In the rows, zero is written as 128.
Each named move below is a turn or a mirror, shown by a few rows before and after it. Which moves, in which order, take the first row of each later pair to the second? The first pair is answered.
move j_26:
[162 126 130 125 161 146 150 124 141 159 147  99  80 140 123 122] |-> [161 124 129 126 162 146 154 124 143 160 148  97  80 141 123 121]
[134 137 137 119 134 149 121 116 122 125 120 127 124 130 136 127] |-> [126 119 127 103 138 139 124 133 129 120 131 117 133 138 124 126]
[166 116 139 122 126 142 117 164 133 129 145 102 127 138 133 128] |-> [171 135 148 138 129 152 112 146 127 134 131 113 120 133 148 127]
[135 112 102 114 138 132 131 148 122 130 154 108 134 119 147 128] |-> [144 140 118 136 137 144 121 123 111 138 138 122 122 108 169 131]
move j_108:
[145 113 129 168  94 101 114 170 130 150 141 156  99 126 156 122] |-> [113 125 158 174  94 101 117 130 116 118 109 176 120 119 150 133]
[ 93 116 130 107 143 133 171 146 136  88 131 100 121 146  87 130] |-> [103 113 121 105 142 134 171 158 140  95 139  97 116 147  87 126]
[119  86  98 103 113  94 132 169 149 120 151 109 169 134 102 123] |-> [ 90  97 123 111 111  93 133 137 137  91 123 126 187 128  96 133]
move j_897:
[132 144 198 162 124 117  69 110 119 138 124 193 165 133 191 114] |-> [176 134 161 150 130 125  69 154 133 178 166 167 129 139 200  99]
[174 134 136 158 119 147 114 131 126 190 145 143 108 142 156 101] |-> [152  94 113 119 124 128 133 171 144 171 170 120 127 156 119  99]
[141 132 123 168 115 128  99 123 116 139 128 142 133 122 158 127] |-> [149 116 105 150 117 125 105 148 124 147 150 127 127 129 149 121]
[150 131 114 114 138 141 139 157 128 139 147 111 106 140 126 128] |-> [117 117 122 100 138 129 147 152 130 109 140 113 132 141 104 134]

(two moves a pair)
[107 104 136 119 106  83 127 131 141  94 129 129 160 123 112 137] |-> [107 105 137 124 104  82 122 127 138  95 127 134 161 120 115 138]
j_897 j_26
[160 103 112 143 125 124 117 151 151 132 191 129 125 115 155 128] |-> [106  93 133 133 122 106 129 127 146  81 165 141 167 117 126 141]
j_897 j_108
[108 133 131 104 176 158 152 135 136 116 131 102  97 137  90 132] |-> [105 159 150 127 170 165 144 104 123 114 107 120  95 128 108 136]
j_897 j_897
[190 102  95 122 118 115 121 173 161 170 170 103 107 123 155 118] |-> [168 166 155 170 118 139 107  81 126 146 100 149 108  98 185 133]
j_108 j_897
[114  86 103  95 118 102 153 163 148 130 157  99 134 151 104 126] |-> [101 153 160 154 107 121 128  72 117 116  89 155 137 125 147 145]
j_897 j_897
[ 99 192 158 156 119 160 142  90 118 144 129  90 116 128 140 156] |-> [ 72 142 136 112 122 133 164 131 134 118 156  68 146 146  93 155]
j_26 j_108
[163 140 146 175  85  83  97  74 139 154  99 173 136 117 158 157] |-> [121  79 122 121  85  46 124 121 156 114 126 148 179 138  99 160]
j_26 j_108
[188 148 121 175  79 139 118  78 147 174 139 180 147 143 185 134] |-> [204 116  84 146  85 133 130 131 165 191 180 150 137 158 169 123]
j_108 j_897
[ 92 147 135 122 116 154 119 105 101 122 125 152 153 133 108 138] |-> [139 150 109 130 115 166 108 131 108 168 151 139 117 134 128 127]
j_108 j_26
[123 178 170 151 122 135 120  94 101 140  88 139 128 125 160 126] |-> [154 124 110 103 129 121 135 185 130 170 154  89 115 146 132 107]
j_897 j_26
[111 131 132 136 140  65 193  90 125 143 129 122 155 130 118 206] |-> [120 118 116 125 140  61 195 113 132 152 146 108 154 134 113 201]
j_897 j_26
[120  92 133 148 117 102 131 164 157 139 110 132 173 128 148 140] |-> [133  96 131 152 116 107 125 165 158 152 114 131 164 129 158 138]
j_897 j_108
[128 137 137 138 119 125 129 116 126 121 111 138 141 124 158 143] |-> [138 137 133 141 122 128 127 118 130 133 112 137 130 124 160 141]
j_897 j_108
[165 150 117 141 109 144 125 144 161 154 146 121  98 105 165 113] |-> [161 161 126 146 112 151 124 128 153 150 136 128  95 101 168 117]
j_108 j_897
[ 94 139 150 137 132 115 123  77 109 110 117 151 162 128 153 132] |-> [157 128 105 131 139 131 116 136 125 173 171 116 109 137 170 111]
j_897 j_897
[157  81 101 143 117 113 141 147 178 160 164 117 129 132 126 111] |-> [161  88  99 147 121 120 139 145 173 164 166 119 118 130 132 108]
j_26 j_897
[146 116  68  94 165 115 141 207 131 145 187  95 138 169 109 119] |-> [180 152  71 118 170 142 131 193 123 178 178 100 102 162 142 113]
j_26 j_897
[ 73 124 122  47 161 145 170 143 118  89 128 102 135 156  73 150] |-> [154 133  89  69 158 164 148 183 128 165 165  86  79 155 120 129]
j_897 j_108
[124 129 102 133 158 164 149 139 145 143 149 107 146 142 110 125] |-> [130 138 106 140 157 171 147 136 143 150 149 109 140 140 120 123]
j_26 j_897
[196 133 115 151 149 134 125 138 141 197 164  95  98 142 154 113] |-> [106 152 181 160 149 125 135  50 115 109  89 141 161 130 131 142]
j_26 j_108
[149 108 114 165  96 114 117 145 145 149 130 142 158 144 151 134] |-> [125 106 128 162  95 110 123 130 142 127 117 149 178 144 140 142]
j_897 j_108
[118 167 133 106 166 175 126 112 141 135 121  94  67 128 134 118] |-> [ 87 138 129  79 167 157 139 125 148 104 127  88  97 137 102 124]
j_897 j_897
[143  98 110 158 133  94 121 167 117 130 154 131 178 144 145 102] |-> [127 120 135 177 131  96 116 131 105 116 125 152 187 136 154 109]
j_897 j_897
[143 155 140 153 138 160 119 103 125 134 121 124 101 110 142 118] |-> [ 94 117 139 117 139 132 138 114 133  88 122 115 144 122  97 126]
j_26 j_108
[140 130 101 144 176 160 157 150 113 139 148  86  90 117 141 127] |-> [ 82 118 126 131 173 137 169 122 107  83 119 101 139 117 109 140]
j_897 j_897
[185 165 129 161 103 160 115 122 125 158 116 130  86 100 190 128] |-> [114  78 100  78 108 109 155 186 152  93 152  93 150 129 101 134]
j_897 j_897
[ 90  78 119  97 118  93 142 151 137  88 142 118 187 140  77 134] |-> [ 78 113 157 132 111 100 127  94 117  77  99 154 192 126 102 145]
j_108 j_897
[ 95 139 149 137 138 144 126 109  93 100  88 150 114  98  94 118] |-> [149 132 108 131 144 157 121 155 106 152 128 121  73 104 112 103]
j_897 j_897
[ 87  84 110  78 138  95 144 143 146  62 155 115 172 166  81 143] |-> [192 183 122 163 143 167 101 100 123 161 140 136  69 139 186 128]
j_26 j_897
[ 77 172 158 176 132 133 166 104  88 115 103 167 145 117 109 143] |-> [107 111  96 127 137 117 180 199 126 148 173 115 131 141  81 124]
j_897 j_26
[119  82 113 104 113  81 156 136 117 148 134 160 184 147 127 146] |-> [170 114 110 135 113 108 138 132 112 198 139 162 137 137 170 138]
j_26 j_108
[ 90 107 144 121  81  99 149  81 146  65 116 177 166 119 101 133] |-> [198 127 102 151  80 134 122 123 153 171 163 156  81 115 166 105]
j_897 j_108
[142 150 167 140 134 168 148  95 113 121 132  95  86 117  94 137] |-> [134 146 168 135 136 168 153  97 114 115 132  96  91 117  87 138]
j_897 j_108
[177 142 105 142 119 151 125 138 117 157 147 114 111 141 141 141] |-> [135 106 100 106 120 126 142 155 126 120 152 103 150 150  98 148]
j_26 j_897
[153 131 127 105 147 150 136 138 136 139 156  97 104 132 118 118] |-> [107 133 155 109 144 140 141 103 128  93 124 118 140 130 105 131]
j_897 j_897
[118 151 107  92 143 195 131 129 137 136 161 137  92 128 123 116] |-> [ 79 140 121  83 141 180 139 112 134 101 144 145 124 131 103 126]
j_897 j_897
[126 159 155 181  87 114  97  82 112 145  86 176 155 124 168 140] |-> [138 168 156 183  92 123  95  82 109 155  87 174 140 124 176 137]
j_897 j_108
[167  79 133 134 129 106 118 178 172 138 134 163 161 129 134 114] |-> [134 100 165 147 127 108 117 132 156 105  97 185 180 120 134 126]
j_108 j_26
[109  88  86  69 129 113 158 166 151 109 157  84 151 160  88 104] |-> [188 163  97 132 134 169 127 134 134 182 141  99  72 137 165  93]
j_26 j_897
[ 74 107 127  98 132 113 147 125 138  88 121 121 171 140  77 130] |-> [170 132  94 129 134 146 121 161 145 184 161 103  95 137 134 108]
j_26 j_108
[144 129 114 118 130 146 129 147 135 134 151 120 105 128 133 124] |-> [130 120 110 108 132 138 135 153 137 124 153 118 116 129 120 125]
j_26 j_897
[113 126 100 145 119  86  77 133  82 143 121 143 105 112 186  73] |-> [ 73 113 111 127 119  69  90 122  80 103 109 146 141 112 160  82]
j_26 j_108
[ 91 130 129 106 149 124 140 114 131 114 112 134 134 146  91 130] |-> [140 130 105 111 152 134 132 144 140 162 140 119  97 148 112 114]
j_26 j_108
[138 164  70 115 145 182 152 158 143 138 128  90 113 137 110 105] |-> [ 94 151  87 101 146 164 162 142 140  95 113  99 151 139  85 114]
j_897 j_108
[123  84 132 137 121  54 112 140 144  93 140 133 139 132 135 114] |-> [166 120 135 167 124  83  96 125 137 133 134 142  99 120 173 106]
j_26 j_897
[ 70  95 136 127 135  73 125 144 154  69 115 110 147 153  99 138] |-> [ 67 106 149 143 127  72 117 123 147  64  98 126 151 151 112 143]
j_108 j_897
[156 124  96 142 130  89 136 153 125 190 175 118 100 122 152 108] |-> [103 160 153 167 127  91 132  70  97 136 108 160 134 105 153 130]
j_26 j_108
[155 105 106 107 122 114 113 183 156 148 165  98 148 111 124 104] |-> [ 98 136 163 134 110 108 109 104 133  95 101 146 189  97 126 126]
j_897 j_897
[131 113 129 145 100 102 105 115 133 132 116 159 151 119 148 129] |-> [138 121 127 149 102 107 101 116 131 140 119 159 144 118 152 127]
j_897 j_108
[165  91  92 139 100  99  99 153 143 159 176 128 121 127 188 132] |-> [149 134 133 172  97 116  91  89 122 139 125 162 125 113 206 141]
j_897 j_26
[186 141 107 134 130 154 128 164 131 174 163 115  93 129 156 100] |-> [ 76 118 149 101 131 122 157 118 122  67 114 136 176 133  94 128]
j_897 j_108
[119 140 165 160 112  93 113 106 134 139 103 146 160 163 143 153] |-> [127 103 133 129 113  79 122 153 150 147 137 122 161 177 124 146]
j_26 j_108
[ 85 124 147 137 157 134 134  95 108  93  76 125 137 114 123 136] |-> [104 140 149 154 156 143 123  89 104 107  72 129 124 111 142 135]
j_26 j_897
[148 131 151 144 170 161 135 127  95 124  99 142 106 198 113 145] |-> [133 112 143 124 172 150 144 143 102 110 109 134 122 208  93 145]
j_26 j_108
[148 152 148 186 106 140 110 124 113 138  96 154 115 120 181 134] |-> [139  83 100 122 117 113 137 202 141 129 150 106 132 145 124 127]
j_897 j_897
[154 100  76  76 152 138 149 205 142 149 182  72  82 138  95 107] |-> [ 83  82 104  58 149 108 164 178 139  81 150  87 144 140  56 125]
j_897 j_108
[ 99 108 156 148 108 105 128 114 104 108 118 134 189 116 130 135] |-> [163 130 136 173 107 132 112 128 105 168 138 126 137 111 172 121]
j_108 j_26
[178 143 108 137 146 168 120 146 140 174 159 118  74 123 146 113] |-> [ 76  97 131  92 142 120 150 132 143  77 135 125 161 134  75 135]
j_897 j_897
[118 102  99  96 118 114 148 159 119 121 129  91 132 130 131 145] |-> [111 145 135 133 110 126 133 102  97 114  85 126 133 115 160 154]
j_897 j_897
[145 112  99 120 152 122 157 194 168 154 186  85 110 145 124 144] |-> [ 87  98 123 107 149  97 170 169 163  97 160 100 161 147  94 159]
j_897 j_108
[179 170 137 169 124 161  98 128 111 182 109 147  95 111 183 126] |-> [123  73  96  84 129 107 134 206 144 133 159 104 155 142  99 124]
j_108 j_26
[118 106  98  91 117 100 135 172 139 139 152 115 143 146 103 122] |-> [156 170 124 149 117 137 108 118 119 173 119 142 104 122 158 123]
j_26 j_108
[108 102 119  96 103  74 129 136 102 101 127 143 215 131  97 147] |-> [181 168 130 161 101 120  94 105  86 171 112 161 148 111 172 135]
j_897 j_897
[104 129 123  87 136 128 153 131 138 100 133 117 119 137 102 128] |-> [142 134 109  98 135 134 145 146 142 136 152 109  95 137 121 121]
j_897 j_108
[159 161 132 101 155 168 148  81 122 124 105 104  84 108 105 116] |-> [129 135 128  76 155 150 161  92 129  96 108  96 113 116  73 120]
j_26 j_108
[144  75  91  83 139 122 148 209 160 123 178  91 115 149  91 127] |-> [ 89 152 182 152 122 132 126  70 114  65  71 172 153 118 125 160]
j_897 j_897
[166 126  83 116 133 130 118 181 142 158 161  98  86 117 119 112] |-> [123 184 148 161 131 146 109  80 107 114  83 149 107  89 139 135]
j_26 j_108
[133 157 107 122 174 151 117 116 128 124 132 110 103 122  84 114] |-> [117 152 114 117 174 147 120 110 124 106 123 114 116 121  77 115]
j_897 j_897
[ 92 153 136 146  97 146 112  83 115 117 114 130 132 132 141 118] |-> [ 77 137 136 136  95 134 114  88 120 105 115 127 148 133 129 121]
j_26 j_897
[159 125 114 118 142 136 147 149 108 142 141 136 110 120 119 122] |-> [138 142 141 131 144 141 146 113  98 120 112 155 125 111 121 131]
j_26 j_108
[126 140 123 134 141 153 133 117 118 132 132 129  96 119 128 125] |-> [112 121 118 114 142 141 144 134 123 118 140 118 109 126 107 126]
j_897 j_897
[115 158 160 157 138 124 105 108 129 150 120 157  76 102 161 113] |-> [111 100 117 109 142  96 126 177 156 147 169 119  90 125 121 105]
j_108 j_26
[111 147 155 155 118 138 115  76  94 129  98 158 135 120 153 145] |-> [ 82 118 150 131 116 116 124  88 100 102 102 152 166 128 125 151]
j_26 j_897
[ 95 125 136 110 112  97 126 126 127  98 121 140 153 158 134 146] |-> [147 157 131 139 115 124 109 121 124 144 128 140 107 152 176 137]
j_897 j_897
[112 179 123 159 170 168 142  87  87  86  67 122 113  91 125 119] |-> [153 138  67 123 179 169 150 171 113 128 134  75  82 111 109  98]
j_897 j_897
[158  80  96 148 113 138  78 145 150 202 177 101 126 124 166 135] |-> [125  50  91 115 114 118  94 160 158 167 182  90 154 134 131 140]
j_26 j_897
[127 111 108  97 121 125 115 176 135 139 154 117 130 148 112 120] |-> [110 103 114  95 117 115 117 167 134 121 145 124 147 150 104 125]
j_897 j_108
[123 131 140 136 121 142 110 101 123 104  77 142 120 133 144 114] |-> [107 117 141 123 121 130 114 107 126  90  81 139 137 137 132 118]
j_26 j_897
[156 129 124 135 123 152  96  95 119 158 117 128 110 121 121 140] |-> [113 109 130 112 123 133 111  95 118 119 111 127 146 128  87 149]
j_26 j_108
[152 154 165 149 135 156  96 100 112 116 102 144 105 139 145 136] |-> [140 152 169 141 141 156 103  95 112 104  97 145 111 139 135 137]
j_897 j_108
[107 102 123 106 109  90 114 147 147 118 134 125 163 126 128 139] |-> [156 132 118 134 108 113  96 143 141 162 139 127 123 118 167 130]
j_26 j_108
[ 87  75 152 141 110  96 121  96 147 113 115 119 192  93  90 118] |-> [158 123 151 189 108 133  93  82 137 179 116 128 131  78 151 106]
j_108 j_26
[141 190 144 109 154 179 139 149  96 128  79 103  82 113  95 151] |-> [126 184 145 101 155 174 146 150  95 113  74 100  94 115  84 153]
j_897 j_108
[146 130  90 138 111  92 123 150 153 159 143 106 138  81 124 100] |-> [107 134 117 141 107  81 128 115 145 119 111 127 173  75 112 114]
j_897 j_897
[150 138 137 130 131 145 122 121 112 129 114 121 116 128 130 129] |-> [135 138 141 123 134 140 128 113 112 111 107 121 127 129 122 131]
j_897 j_108
[132 178 108 140 152 166 136 132  99 136 112 107 106 135 140 113] |-> [114 140  93 107 153 144 148 162 113 117 130  90 127 147 106 113]
j_108 j_26
[154 112 109 119 123 121 124 154 136 136 150 119 142 143 113 111] |-> [156 149 137 151 121 139 111 109 117 138 117 145 132 128 138 117]
j_26 j_108
[182 187 138 141 160 182 139 110 112 161 117 113  69 112 165 111] |-> [109 103 114  62 166 130 178 164 138  94 147  80 139 139  74 119]
j_897 j_897
[117 156 155 139 121 123 116  92 115 121  96 156 141 120 132 140] |-> [118 101 117  94 123 101 131 155 139 125 145 121 152 138  98 133]
j_26 j_108
[142 121 140  97 137 149 148 165 111 128 157  65 121 127 132  84] |-> [137 163 173 131 135 169 137 110  90 123 116  94 116 112 158  91]
j_26 j_108
[ 98 141 118  79 193 169 174 122 139  85 148 129 110 123  74 141] |-> [149 142  95  91 190 182 160 147 148 132 176 117  75 124  99 127]
j_897 j_108
[ 96 136 149 133 128 126 140 106 112  93 104 138 148 129 127 144] |-> [159 144 117 140 131 147 128 144 120 155 139 117  95 131 155 126]
j_897 j_897
[ 95 131 162 109 123 146  98  95 103 122  97 113 137 109 197 123] |-> [131 103 121  88 122 143 100 153 120 157 142  83 116 119 193 109]
j_108 j_26
